In the data rows, the value 128 means zero.
Some points, one per row:
[141 153  92 166 128 129 161 154  84 145 128 128  77 128 102 124 137 102
 149 155 129 153  90 132 128  39 153 103 179 128 100]
[124 141 100 141 141  80 135 154 123 193  90 128 115 115 128 139 144 102
 140 134 132 153 128 136 128 115 153 141 128 102 106]
[106  90  72 128 116 145 128 128 114 159 154  52 141 115 153 131 174 124
 128 134 131 153 141 176 115 128 153 128 141 153 120]
[133 116 101  90 116 191 135 115 124  83  90 191 115 128 128  60 149 123
 148 109 154  77 154 104 102 179 103  90 166  90 146]
[147  65 156 166 116  92 130 141  92 192 128 102 103 153  64 145 175 158
 197 139 133 128 128  99 128 115  90  90 115 115  84]
[157 141 108 103  90 106 190 179 154 131  90 166  64 115 128  98 177 178
 153 131 111 141 103  79 140 103  65 141 128 102 122]
[149 153  71 179 128 140 175 115 165 104 116 140 115 141 115 136 174 140
 163 160 107  77  39 107 128 115 153 103 179 141  67]
[164 166 156 115  52  89  61 141 140 147 103 128 115 166 128 140  89 119
 177 192 110 115 103 106 153 128  90 141 204 166  85]
[120 103 137  77 116 139 106 128 133  76 103 191  90  52 128  93 153 178
 128  99 169 115 154 143 153 115  78 141 153 128 156]
[ 68 103 140 103 141 195  94 115 133 171 128 102 167 141 166 162  85 135
 103 162 107 141 166 167 102 128 153  90 128 102 171]
[146 141  81 166 103 107 181 128 125 136  65 140 128 115 102  94 163 123
 154 121 107  90 115  92 128 115 115  52 128 102 104]
[180 141 118 115  77  80 126 154 166 144 116 153  77 115 128 112 172 160
 124 129 126  77 115  70 153  64  90 153 128  90  89]
[102  78 132 103 141 140 135 141  71 101 154 115 128 115 102 152 100  92
 121 150 108 153 115 152  90 141 141 153 166 102 180]
[139  90 108 103 141 125 117 115 144 142 103 153 128 166 153 128 149 113
 170  47 115  90 166 148 166 128 103 103 102 141 122]
[135  90 122  90 103 134 123  64 138 142 103 115 115 166 115 158 127 131
  98 172  68 217 154 127 128 128 115 128 128  90 126]
[147  65 122 103 154 122 174  25 110 119 166 140 141 141 141 111 210 100
 144 108 120 141 154 159 102 153  65 141 141 166 200]
[111 128 196 154 116 125 152 141 217  89 116 140 205 128  90 140 111  72
  86 127 110 166 115 177 128 153 166 103 153 179  91]
[186 116 109 141 116  65 122 128 145 128 128 102 128  65 179 100 148 107
  94  73 166  90 141 135 102 115 141 141 128  77 138]
[146 128 142 128  77  87 221 102 113 132  78 229  64 115  90  57 193 172
 120 100 131 103 103 140 128  90 115 103  90 179 125]
[136 153 111 179 166  74 144 141 156 143 116 140 154  90 128 119 119 103
 206  82 130 103  64  78 179 141 153 115 191 141 109]
[183 179 118 115  77  91 156 141 170 124  90 216  90  90 115  98 196 179
 114  98 114  77  77  49 115  90 153  39 153 115  88]
[117  90 139 115 103 162  80 115 170 118  90 191  90 166 141  83 136 186
 131 149 155 103  90 107 128  77  78 141 153 115 100]
[126 153 180 141 141 176  84 154 122 120 141 102 180 153 115 174  86 143
 145 153 104 141 166 120  90 141 153 141 102 115 178]
[121 153 147  77 154 103 126 166 177 148 128 102 154 191 204 170 100 140
  84 169 109 115  77 107 115 141  90 103 141 128 149]
[136 128  66 166 154 184 211 102  60 114  52 191 103 103  90  67 177 166
 100 114 155 166 166 129  90 103 128 153  90 115 165]
[110 103 153 154 128 150 114 115 144  85 141 191  77 128 128  94 163 210
  82 131 157 103  77 148 179 128  78  77 115 102 121]
[148  78 168 141 103 124 100 115  84 111  52 140  90 115 115  96 177 205
 106 142 118 115  90 161 115 115 141 141 141 141 127]
[161 141  69 166 141 142 164 128  92 170  90 128 128 103  90 112 144  92
 135  94 174 153  77 161 140 115 115 128 179 115 102]
[102 103  91  52 141 162 119  77 147 111 128 102 141 128 141 123 103 103
 133  69 174 128 115 170 153 204 141 141  77 217 177]
[159 116 143 179 103 112 179 141 116 145 141 178  90 128 153 105 174 142
 168 113 157  77  90 114 153 128 115 103 191 141 105]
[144 116  96 166 128 165 123 102 126 191 141 102 115 115  90 173 102 124
 172 169  82 115 141 118 179  64 115 103 166 141 107]
[178 128  62 154 103 144  97 128 104 156  90 115  64 128 166  97 135 118
 189 146  97 128 115  88 153 115 128 141 153 102 110]
[129 116  91 128 204 100 119 128 122 113  40 153 154  77  77 116  96  95
 103 172 109 141 141 120 102 166 103 115  64 141 134]
[ 67 116 117 103 141 124 130 115 114 113 154 115 167 166 115 118 148 138
  95 167 111 141 179 112  77 141 128 217 128 115 135]
[128 166 123 128 166 138 120 154 133  80 154 128 180  90 102 122 108  68
 108 121 146 128 141 106  90 166 217 153  90 141 173]
[109  65  80 115 166 126 143  89 153 143 116  90 141 191 179 141 126 100
 106  72 155 128 128 130 102 179 153 103 128  90 161]
[194 141 164 141  77 116  92 179 174 143 103 102 115 141 128 129 101 144
  94 143  82 115 103 138 204 103 153  90 128 128  87]
[ 72  90 157  77 166 113 138 102 113 139 116 115 115 141 115 152  92 148
  98 145 114 191 205  66 128 153 128 166 102 141 122]
[148 166 130 128  77 131 120 166 179 123 116 140 154 141 153 175  69  91
  95 123 115 103 115 161 128  90 141 153 166 115 121]
[ 39 141 170 103 154 106  93 141 170  84 179 128 167 141 102 125  92 148
  78 152 119 166 179 121 102 153 103 128 102 191 164]
[120 179  93 154  77  92 166 128  96 178 116 128  64 103  90 126 140 137
 192 144  79  77 141  40 179  90 128  90 141 204 116]
[146 128 109 141 141 136 100 141 111 138 116 191  90 141 153  67 183 199
 129 176 110  65  90 131 115  90 166 115 153 153 105]
[136 103  99 115 166 129 128 102  88  79  78 153 128  90  77  91 115 165
  97  95 193 166 154 138  90 128 141 166 128 179 125]
[150 204 159 141 116  92 132 166  74 184 166 102 103 141 102 163  63 117
 171 152 104  90 115  75 128 128  78 103 166 102  81]
[139 103 128 154  77  96 127 115 134 178 141 140  90 166 141 161 154  91
 147 169  60 141  77  67 153 141 103 103 153 153 120]
[112 153 123  64 179 134  66 141 109  88 166 115 154 103 102 125  74  56
 121  94 126 166  90 135  77 128  90 141  64 128 131]
[175 141 110 141  77  95 178 115 150 215 154 102  77 141 115 123 102 109
 157 174  75 166 128  91 153  90 128  77 179 153  88]
[171 128 135 154 116  96 118 154 130 116  90 128 115 128 166  78 125 152
 129 143 129  90 128 135 191  64 115  90 153 153  76]
[103  78  91 128 103 104 146 115 118 193 103 115  90 141 128 125 139 152
 253 138 108 103 141 136 166 115 153 103 141 153 133]
[ 89  90 134 103 141 191 133 115 115 113 128 128 167 153 141 145 174 120
 108 134 127 128 141 110 102 191 166 166 102 179 156]
[160 128 137 141 103 139 171 128 120 182 141 128 103 141 102 133 148 157
 198 147 120 115  39  85 140  90  52 128 102 166  87]
[116 153 140 154  77  87 129 154 134 159 154 128  90 191 166 167  91 159
 157 161 111 153 128 150 128 115 128  90 115  77  72]
[105 103 158 205 141 133 125 115 123 167 192  77 103 179 102 163 104 123
 121 160  77  90 128  94 115 103  90 153 128 141 152]
[137 153 168  90 116 106 129 115 147  92 154 140 141  90 141 131 128 112
 107 114 117  90 128 144 153 103 103 166 166 166 148]
[110 166 160 103 154  93 116 154 168  92 103 115 192  65  90  94  92  82
  99  84 180 141 115 119  64 128 153 153  52 141 144]
[155 141 132 166  90 141 138 128 173 121 179 102 167 115 115 178 104 139
  87 108 165  90 166 146 140 179 141 103  77 128  82]
[ 65  40 154 141 179 188  86 128 111 105 179 128 180 141 128 124  83 145
  67 155  87 115 205 159 102 153 141 141 102 102 148]
[103 166 147 128 128 109 113 179 167 120  90 140  64 166 166 134 110 162
 105 119  69 103  90 153 153  90 141  90 141 153 109]
[124 153 164 205 179 178 111 141 155  42  78 115 128 103 115  99 141 118
 100  97 182 153 103 176 128 141  90 128 128 128 138]
[144 141 107 154 128 106  94 166 113 156  90 140 103 115 179  95 151 172
 174 120 166 103 128 219 115 103 141 115 115 128  98]
[153 103 112 141 103  96 155 102 145 162 116  77 115  77 102  98 168 138
 148  63 137 166 115 104 140  77  78  64 141 179 135]
[126  90 131  90 141 139 126 115 124 157 179 140 167 166  77 149 152  81
  89 106 147 179 166 146 102 103 153 141 141 166 203]
[146 103 185 141 128 126  98 179 184  92 128 153 115 166 179 128  90 188
 127 190  88  65 154  93 179 103 128 141 141 102 147]
[ 85 128 155 115 116 148 145  89 167 136 141 102 180 204 128 183  68 123
  79 145 101 103 166 145  90 166 141 115 102 128 180]
[125 141 162 141 141 134 163 154 102  97 179 128 167 128 102 139  99 102
 121 133  79 166 128 136 140 179 115 128  90 141 155]
[170 141 118 154  65 100 118 115 142 146 116 153 103 153 153 135 143 170
 162 152 101  90 115 114 166  90 141 128  90 153 101]
[116 141 159 128 166 147 105 154 119 108 128  77 141 103 166 154  92 131
  96 149  60 166 141 124  64 153 128 115 102 153 158]
[ 96 141  60 115 128 158 110 102  85 145 128 128 141 103 102 145 128 169
 129 195  84 153 166 125 128 115 115 141 128 115 155]
[139 153  86 115 103 131 118 115  95 156 128 153  90 179 166 118 177 157
  88 144 150 103  77 127 115 128 103  90 153 141 137]
[123 141 126 141 128 173 127 141 119 185 141 140  90 166 192 106 147 150
 141 118 137  52 115 141 128  90  65  77 153 102  88]
[ 63  65 146 115 154  98 146  64 119 122 166 102 128 153 102 134 171 129
 112 112 181  65 166 110  90 204 128  90 153  64 103]
[ 48 128 151 103 204 203 130 115 140  89 166 115 167 141 179 134 127 119
 112 129 161 128 179 185  90 179 166 166 153  90 174]
[178 116  92 128 192 104 174 128 104 137 128  90 141 128 179 154 142  80
 128  69 150  90  90 109 115 115 115 141 153 115 144]
[106 141 156 141 103  86 129  64 193 121  78 153 128  52 128 126 121  87
 122  98 191 103 166 134 140  77 128 141 128 191 139]
[112 116 116 141 179 123 125 141 186 100 103 115 154 115 128 150 122 121
 155 113 151 153 154 160  90 141 115 103 102 115 158]
[107 103 164 179 154 197 115 128 183  88 166 115 154 103 141 148 101 141
  91 121 157 179 154 131 115 141 103 141  90 115 183]
[ 65 153 125 103 166 159 117 141 101 141 154 115 167 128 153 163 102 112
 126 134 134 141 154 139  90 166 166 128 191 115 141]
[155 179 176 141 116  77  77 154 157 121 179 102 128 153 102 168  95 125
 113 175  87  52 128 181 153 103 103 128 128 179 142]
[131 103 103 103 116  88 199  77  62 128 128 140 141 103 153 128 120 108
 167 132 174 153 154  78 102 141  90 115  90 128 174]
[101 141 185 115 166  99  90 141 131 114 128 178  90 153 179 103 124 209
 107 169 142  90  64 119 115  90 128  77 115  90 132]
[165 141 126 141  77  97 101 115 126  82  90 166 167 103 128  52 119 144
 131  78 180 128 141 125 115 103 103 141 141 153 119]
[145  90 141 103 166 177 116 128 170  62 116 115 154 103 166 115 110  92
 112  97 132 115 141 136 128 128 191 141 153 128 179]
[ 92 166 173  90 154 114 106 141 156 166 128  77 167 204 153 167  84  94
 109 133 135 115 154 102 102 141 141 179  90 115 171]
[163 141 131  77 128 172 144 141 138 109 141 128 141 103 115 141  84 129
  94 181  96 166 141 148  90 166 128 192 102 115 123]
[128  90 142 166 141 136 138 102 144 162 128 115 103  90 115  88 111 101
 191 100 139 141 141 106 153 103  90 115 128 102 118]
[123 116 111 128 103 100 128 141 161 124  90 153 115 103 102  99 156 125
 141  70 118 141 141 124 153  77 141 153 115  64 113]
[124 103 132 154 204 153 121  89 159 102 154  64 141  90 128 145 137 103
 104 132 141 166 141 169 140 179 115 153 102 141 161]
Here are 10 more points, each followed by its number:
[221 116 112 192  65  63 198 128 145 185 154 153  77 166 128 111 145 132
 134 153  89 141  52 161 191 115  90 141 166 141 122] 0
[ 91  78 110 154 116 128 158  89  81 183 116 102 103 128 128 120 119  59
 183 126 108 128  90 133 140  90 115 115 141 115 137] 1
[ 75 103 148 103 141 146 156 115 154 124 141 140 192 153 166 185  87 129
  50  91 146 166 141 150  77 153 153 128 128 115 143] 2
[151 103 106 141 166 126 133  77 105 125  78 166 103  90 102  73 172 163
 129 109 156 103 103 158  90 141 128 128 102 191 110] 3
[ 76 153 132  90 192 118  98 141 125 100 128 102 141 115 141 166 120  95
 108 153  84 141 128 136  90 179 128  64  90 115 112] 4
[150 116 152 103 141 118 132 141 126 132 128 178 115 115 153 128 161 187
 174 166 128  90  77 138 153  64 115 128 179 153  77] 5
[107 141 155 154 166  75  89 141  99 118  90 166  90 166 128  83 145 188
 161 182 109 115 141 118 140 103 115 128 115  90 114] 6
[150 128 153 141 154  94 168 128 101  97 141 128  77 128 115 131 150 142
 106 164 136 115 128 140 166  77 128 141 128  77  36] 7
[139 103 196 192 128 105 141 128 147 131 128 178 128  65 141 107 189 111
 102  96 166  90 128 148 128  90 115 128 128  90 144] 8
[102 141 120 103 154 164 144 115 148  87  90 140 141  65 102  81 182 126
 137 114 182 141  77 156  77 153 103  90 128 141 123] 9
Which of these numbered points is nearest to each point below, ignoring the 2 directions in which the first points spread most? Its number follows each.
[119 128 112 166  52  98  73 115 104  90  90 191 103 128 141 117 151 176
 147 174  88 141 128 128 166 103 166 128 128  77 116] > 6
[ 97 141 148 217 116  98  98 154 151 138  90 102 154  52 115 113 138  56
 128  55 175 153 115 165 128 115 103 166 115 102 106] > 8
[168 116 116 154 128  77 161 128 165 130 166 140 154  90  64  66 131  83
 112  82 162 103  90 135 128 166 153 192 153 153  81] > 0
[159 179 103 128 128  95 153 141 127 167 141 128  90 103 128 109 125 102
 117 176 102 128 128 144 128  77 141  77 128 115 102] > 4
[134 141  71 115 128 132 109 141 162 137 128 153 128  52  90 103 145 112
 155  92 153 115  64 127 102 115 115  77 141 153 113] > 9
[ 99 116 102 103 154 102 206 115  51 190 166 115 128  90  51 150 100  73
 169 112  69  90 141 190 153 115 115 128 128 115 155] > 1
[127 166 170 103 128  70 124 141 147 149 141 166 128 153 153 122 131 137
 160 190 101 103  64 122 179  52 153 153 128 115 105] > 5
[144 103  96 166 103 126 109 128 106 170 116  90  90 115 102 132 110  76
 158 150  99 166  77  94 128  90  90 103 141 128 105] > 1
[ 77  90 150 128 128 153 130 141 110 109 103 178  77 115 141 116 150 186
 133 173 119 141 154 114 166 128 115 103 115  90 145] > 6
[143 153 114 154 154 168 116 141  77 107 103 140 154  90 141 143 132  92
 130 158  51 153 141 140 102  77 103 141  64 102 149] > 4
[138 153 117 103 128 114 113 128 137 117 141 128 115 128 102 148  88 105
  85 147  98 141 115  84 140 153  78 128  90 128 135] > 4
[ 83  90 134  77 116 157  97 128 132  78 166 128 180 128 166 151 112 154
 128 165  79 141 179 148  90 166 128 217 128 128 155] > 5
[109 141 106 103 179 140 144  77 122 152 154 115 167 166 115 116  98 123
 128 141 125 141 128 123 128 153 153 166 115 166 134] > 3
[110 141 132 141  77  79  67 102 161  97 103 166  77 141 166  67 134 163
 129 156  96  90  77  96 204 115  78 115 153 102  72] > 6
[151 153 114 179 116 185 122 166 153 141 128 115 128  90 128 127 141 104
 164 122 140 191  90 136 140 115 128 128 115 153 120] > 9
[ 93 217 160 128 103 114 128 154 186 125 141 115 128  90  64 101 128  66
 175  61 190 141 141 107 140 115 179 103 141 204 103] > 9
[145 204 132 128 154 127 103 141 114 114  90 166  90 141 153  91 149 182
 155 111 135  90 141 143 140 103  78 115 141 128  96] > 6
[187 153 117 103 128  90 163 154 130 128  90 128 103 128 128 133 150 175
 176 169 115 115  77 152 128 103 141  90  64  77 113] > 4
[159 141 148 128  52  67  88 154 186 168 154  77 128 166 128 177  93 106
 145 145  95 141 115 116 166 103  78 179 115 166 118] > 0
[ 94 141 139 141 103 103  83 179 163  91 141 128 141 103 115 120 170  66
  95  96 151 115 141 127 128 141 141 166 115 102 172] > 8
[143 103  78 154 179 169 159  77 120  94 179  90 128 166  90 132  87 115
 131 111 139 153 205 193 128 179 153 141 179 141 188] > 0
[103 128  91 141 141 128 170 128  69 115 116 191 128 103 128  65 145 160
 138 112 191 141 141 173 140 115  65  90 102  64 129] > 6
[175 103 103 141  65  69 134 141 126 181 154 128 103 128 141 121 119  91
 162 165 112 128 166 157 153 115  78 128 153 128 118] > 0
[154  90  52 128  90 153 137  77  74 186 116 115  90  77  90 128 119  69
 159 125 112 128  90 130 140  77  90 128 115  90 116] > 1
[135 128 145 217 116  86 110 154 166 134 128 140 141  52 102 108  92  41
 146  71 138  77  64 137 102 128  90 153 141 115 137] > 8
[199 179 201 179 128 145 105 141 209 111 128 153 128  77  90  96 128  70
  68  97 174 115 115 133 128 141 141 141 102 115  97] > 8
[101 116 109 179 128 106 191 141 108 170 141 153  77 115 179 151 111  88
 205 107 143 103 154  87 153 153 115 103 102 102 157] > 1
[137 166 116 141  90 102 139 128 132 137  78 140  90 128 115 123 149 131
 137 147 137  90 115  92 204  77 115  64 128  64  96] > 4
[180 141 182 115 128 116 157 154 104 116 103 140 115 128 153 101 168 180
 140 132 156  90 115 182 179 115  90 115 141 128 132] > 5
[176 103  98 166 103  46 129 141 118 207 166 128 115 115 115 126 166 115
 176 110 118 153  90 108 166 128 141 103 217 128  95] > 0
[157 116 118 154  77 115 201 128 129 137 103 140  64 166 192 124 138 148
 109 134 118 128  90 120 179  90 166  90 153 115  83] > 2
[185 116 142 103 154  88 185 115  97 163 116 115 103 153 166 135 149 153
 172 172  90  65 128 114 191  77 103 115 128  39 101] > 7
[156 116 122 128 116  81 192  89 111 170  78 128  90 166  13 120 167 141
 150 144 145 153  77 157 191  64 115 128 141 128  64] > 7
[134 128 132 115 179 161 173 115  87 140  90 140 103 103 141  86 138 143
 147 114 148 153  77  90 166 166  78  77  52 115 158] > 4
[181 116  80 166 128 161 169 102  88 134 116  77 192 141 102 169 147  92
 121 105 178 153 166 149  90 166 115 179 166 153 148] > 0
[161 153 139 154 116  92 104 179 156 146 179 128 128 153 141 165 163 173
 170 159  83 128  90 177 179 103 115 128 153 102 109] > 5
[ 98  78 167 115 154 133  85 141 128  81 154 115 154 128 128 123 162 128
 120 127  93 128 154  93 140 141 153  90 128 102 137] > 4
[129 153 115 103 141 122  90 128  75 165 141 102 141 166  90 168  86 102
 118 153  96 103 141 120 153 115 166 141  77  64 115] > 7
[140 116 123 166  77 117 140 154 118 116 141  77 154 128 128 183 110  85
  99  63 135 128 103 132 153 166 115 192 128 115 114] > 0
[131  78  95 141 116 124 146 154 138 134 116 102 154 141 102 174  44 111
 123 102  77 115 115 168  77 179  78 166 141 153 171] > 0
[127 141  67 154 179 140 132  77 158 103 154 153 167 128 102 128  97 122
 111 109 146 141 166 144 115 191 153 255  52 128 199] > 0
[ 76  65 175 103 179 181  90 115 145 137 166 115 167 103 141 124 149 132
 134 123 130 141 141 114 128  90 217 166  90 115 122] > 5
[103 191 132 115 116 130 130 141 186 104 179 128 154 166 166 158 119 142
  44 114  90 166 128  83  77 128 166 153 128 128 131] > 2
[ 93 103 129  90 179 103 129 128 152  93 103 153 128 128 128  94 135 135
 128 103 155 141 179 112  90 128 128 141  90 141 150] > 6
[ 63 103 118 141 116 161 103  89  70 116  90  90 141 141 141 145 133 107
 167 127 136 103 166 114 115 128 153 141  90  90 158] > 1
[114  90 132  64 179 149 160  89 108 112 192 102 154 166 115 158 103 133
 102 161 100 191 166 138  77 128 153 166  77  90 184] > 7
[165 166 175 205  77 129 122 166 147 133 116 128 154  90 141 113 170  67
 127  80 186 128  90 138 128  90 103 153 153 153 101] > 8
[133  90 174 179 141 125  91 154 131  69 141 102 180 115 102 133  53  79
 107 165 142  65 128 143 153 141 115  90  77 102 157] > 8
[111 191 120 154  65 122  93 179 150 107  90 140 115 115 102 111 152 186
 128 194 112 141 128 147 166 141 153 128 128  77 131] > 6
[179 153  71 154  90  98 111 115 115 210 154 115 103 128 179 110  81  80
 160 147  89 115 115 132 191  77 153 103 141 115  98] > 1
[157 116  82  90 141 113 171  64  75  94 116 153  77  90 141  70 179 150
 126 108 182 128 115 127 115 128 115 166  52 166 146] > 3
[ 49  90 131 141 103 136 118 115  97  93 116 102 167 153 153 191 114 129
 109 103 132 166 141 137  64 179 153 166 115  77 116] > 2
[149 141 156 154 103  74 173  89 118 157 103 140 115 103 115 125 141  82
 121  96 180  77 154 120 166 103 103 128 153 166 148] > 8
[135 116 104 179  90 111 190 166  76 127 103 153 103 128 128 120 184 127
 148 154 118  77  77  84 191  90  90 153 191 128  56] > 7
[120 141 170 192  90 114 125 154 135  99 116 128 128  65 102  94 124  96
 151 101 197 141 166 118  90 115 166 204 141 128 104] > 8
[101 128 114 115  90  77 139 166 174 128 154 102 141 115 115 189  73 133
  76 115 119 128  90 112 128 115 179  77 115 141  79] > 2
[ 93 103 131 103 154  84 141 115 137 113 166 115 180 153 166 170  65 124
  90 113 139 141 179 100  90 141 141 192 128 115 116] > 2
[121 153 130 115  90 173 122 115 191 118 179  90 154 166 141 197  92 127
  77 107 105 128 154 183 140 103 153 179 115 141 111] > 2
[120 141 178 166 103 165 123 154 140 128 166 166 115  77 179  81 141 140
  70  94 201 115 115  67  64 128 115 192 179  77 128] > 8
[153 153 125 128 103 110 163 166 103 168 128 115 103 115  90 130 169 121
 193 169  94 103 115 123 166  90 115 115  90  64 100] > 7
[108  78  87 128  90 176 188  77  79 143 128 140 154 128 166 131 127 130
  81  90 161 166 179 146  90 153  90 141 102 115 147] > 2
[118  65  70 141 141 136 159  89  60 117 166 140 154 128 153 123 132 123
 148 112 157 128 166 125 166 141 128 141 166 128 175] > 1
[130 116 119 103 128 100 177 102 116 180 116 102  90 153 128 145 155  91
 172 147 129 141 115  90 179 115 115 141 115 153 120] > 1
[130 116  93 141 154 120 180 115  77 164  90  77 128 115 166 119  62 128
 187  77 152 153 141  77 128 179 115 153 115  64 110] > 1
[ 94 128 153 141 141 156 146 205 146  76 128 115 154 128 115 141  97 142
  73 118 173 128 154 144 140 128  90 141 141  64 140] > 7
[ 92 153 148 103 166 108 165 128 118 108 141 115 154 128 128 146  88 118
  86 165 108  90 179 145 115 141 141 153 102  90 176] > 7
[170 166  92 154 103  56  93 128 109 112  78 153 115 128 179 131 159 180
 153 146 137 115 115 119 153 115 128  77 128 115  96] > 4
[159 116  84 166  90 101 110 166 156 177 103 140  90 179 115 130 166 116
 169 163 132  77 103 194 153 141 166 115 115 166 103] > 3
[109 141 176 179 154  85  92 141 124  73 116 191 180  90  90  97 132  61
  98 109 156 141 115  96 128 141  78 153 102 153 111] > 8
[ 84  90 160  64 141 125 107 128 138 136 141  77 167 204 166 149 116  93
 118 111 159 191 205 134  77 141 153 115 102 141 168] > 2
[ 76 204 203 141 166 127 119 115 137  87 141 115 141  77 102 113 122 116
 108  97 185 179 103 126 128 103 103 128  90 166 102] > 9
[198 103 119 179 141 121 122 128  97 178 154 102  77 153 128 125 178 144
 145 132 148 115  90 126 115  90 179 103 141 141 100] > 3
[119 103 137 166 128 112 114 128 144 140 141 178 103 141 141  79 157 157
 144 154 126 115  77  63 153 115  90  64 115 102 163] > 6
[137 141 127 166 103  73 173 166 103 197 128 140  90 141  90 119 137 150
 134 180 109 103 128  98 179 103  78  90 102 102 133] > 6
[140 128  59 128 103 104  84 128  93 185 154 115  90 153  90 126 103 112
 144 125  95 103  90 139 153 115 153 103 128 204  93] > 3
[165 103  86 115 141 172 128  77  94  98  78 153 103 115 179  81 155 157
 163  92 174 128 115 199 102 191 128 153 102 128 111] > 3
[144 128 115 179 116 121 172 154 157 121  90 166 115  77 141  74 112 108
 140  93 170  77 128 134 128  90 115 115 115 102  90] > 8
[114 153 176 141 116 171 101 128 133 107 103 140 128 103 102  93 178  90
  99  86 189 128 115 124 102 141 179  90 115 141 121] > 9
[102 141 133 115 128 168 115  89  95 162 154 140 115 115  90 152  92 138
 185 159  83 141 154 154 179 115  65 115 141  64 175] > 1
[150 153  81 141 154 141 172  89 100 177 103 128  77 115 153 150 146 134
 165 134 127 128 128 125 128  90 115  77 115 102 100] > 4
[142 179 182 166 116  89 148 192 134 156 179 102  90 153 166 197  66 122
 159 163  85 115 103 100 128 115 141 128 102 128  81] > 7
[126 153 143 141 103 124  69 154  93 131  90 166  77 115 153  85 150 160
  91 140  90 141 103  94 204 103 128  64 204 115  75] > 4
[109  78  72  64 179 148 147  64  76 128 116 153 167  77  77  84 149 118
  86 113 163 128 179 140  90 166 115 115 128 166 119] > 3
[134 103 172  64 141 171 115 141 142 112 141 115 205 128  64 167 114 118
 156 173 151 153 154 127 115 153 115 192 141 191 128] > 5
[142 141  78 192 179  91 113 154 123 181 166 140  90 179 128 117 129 148
 179 146 132 103  64  76 128 141 128 128 128 141 121] > 3
[ 84 103 106  90 128 167 165 102  59 110  65 191 128 141 115  91 206 150
 105  72 163 141  77 113 102 166 191 115 141 102 135] > 2
[ 98  78 166 115 141 160 106 128 189  75 116 140 167  26  90  70  97  96
 100 109 121 115 166 140  64 141 217 141 141  90 171] > 8
[118 141 127 141 141 175  89  64 135 132 128  77 128 115 115 143 132 105
 121 105 163 103 141 213 140 141 166 141 128  39 127] > 7
[ 66 116 133  64 192 164 122 102 101  99 141 102 154 153 115 144  92 164
  97 141 148 128 154 146  90 166 153 242 153 115 178] > 5
[151 153 100 205 128 134 102  89  67 160  90 153  64 128 179  98 101 177
 169  98 143 141 141 124 102 115 128  77  90 153 128] > 3
[163 103  75 141 103 103 112  77 103  72  65 178 115 103 102  50 193 165
 122  76 127  77 141 160 153 141 141 103 191 153 132] > 3
[122 103  86 128 128  97 178 128  95 126 103 128 141 103 192  79 103 113
 100  76 160 217 166 104 128 141 128 103  77 115 142] > 2
[120  78 110 103 128 124 151  77 104 127 128 102 128 115  77 113 154  92
 160 110 167 128 166 182  90 128 115 230  90 102 165] > 1
[117 103 105 141 103 147 147 128  75  81 116 102 154 103  77 170 108  84
 167 139 107 141 128 143 128 115 103 141 141 153 119] > 1
[109 103 107 141 116 143 151  64  52 118 179 153 115 141 115 128 149 124
  85 128 172 204 154 118 128 115 103 128  52  90 158] > 7
[147 103 152 103  90 139 117 115  97 152 128  77 154 103 153 164 109 113
  78  77 204 141 141 133 153 103 128 128 141 115 131] > 2
[ 83  90 150 103 154  98 134  64  94 119  65 102 115 115 115 147 145 120
 126 176  72  90 103 103 140 179 141 115  77 115 145] > 4
[136 116  97 115 154 126 149  89 112 115 103 140 167 115 128  88 164 152
  98  94 172 166 154 170 115 179 103 166 115 153 114] > 3
[160 141  99 205 103 118 165 179 154 144 128 140  64 141 166 142 122 129
 198 139  90  39 115 115 166  77  78 115 128  90  84] > 8
[116 166 117 103 179 132 114 102 164  92 128 128 167 141 179 116 130 147
  97 137 153 217 192 146  90 153  90 141 141  64 215] > 6
[104 128 154 128 103 142 122 141 160 119 128  90 167 153  77 204  91  73
  80 121 111 103 154  96  90 141 191 128 141 102 118] > 2
[118 166 155 103 128  95 129 166  96 134 154 115 128 191  90 164 138 141
  86 149  53 115 179 163  77 153  78 103 115  77 140] > 4
[150 128 142 115 154 139  88 115 114 173 128  90 128 166 128 153  57 118
 127 141  74 115 115 153 128  90 115 204 141 166 148] > 3
[ 92 116 182  77 179 158 127 166 114 114 116 102 141 141 102 137 115 173
  82 147 127 115 154 152 140 115 141 166 141 128 135] > 5
[141 103 155 103 154 150 119 141 105 128 116 166 128 128 141 130 170 165
  81 136 111 103 166 114 128  52 153 128 141 128  95] > 5
[157 153 113 128 103 112 166 115 149 168  90 128 103 153 153  97 190 195
 150 146 149 103 128 107 204  77 141 141 141 102  77] > 7
[ 80 116 157  26 192 151  92 141 116 159 166  90 128 141 115 165 111 114
 143 176  77 179 192 146  90 128 115 141  90 115 144] > 4
[126 116 138  90 116 126 121 205  92  79 103 128 154  77  90 144  78 117
 101 159 122 179 154  61 140 103  65 128 166 115  82] > 7
[132 166  96 166 116 121 167 128 156 134  90 128 141 103  77 107 139 100
 136  84 178 141  90 145 115 103  90 115 141 141  93] > 9
[206 141 131 115 128 111  74 179 116 117 179 140 103 141 153 126 133 168
 180 151  87  77 115  78 179 115 115 103 166 102 115] > 5
[106  65 153 115 154  99  92 115 112  95 166 102 154 153 179 182 107 157
 101 154 142 141 154 117 115 141 179 153  77  90 140] > 7
[140 153 120 166  90 110  83  89 108 142 116 140 103 128 153  85 123 106
 144 130 129 115 128 137 102 103 103  90 153 179 100] > 3
[140 166 151 141 103  87 135 128 166 133 141 115 103 115  26 105 157 154
 179  80 147 128  90 168 140 103  90 128 179  90  78] > 9
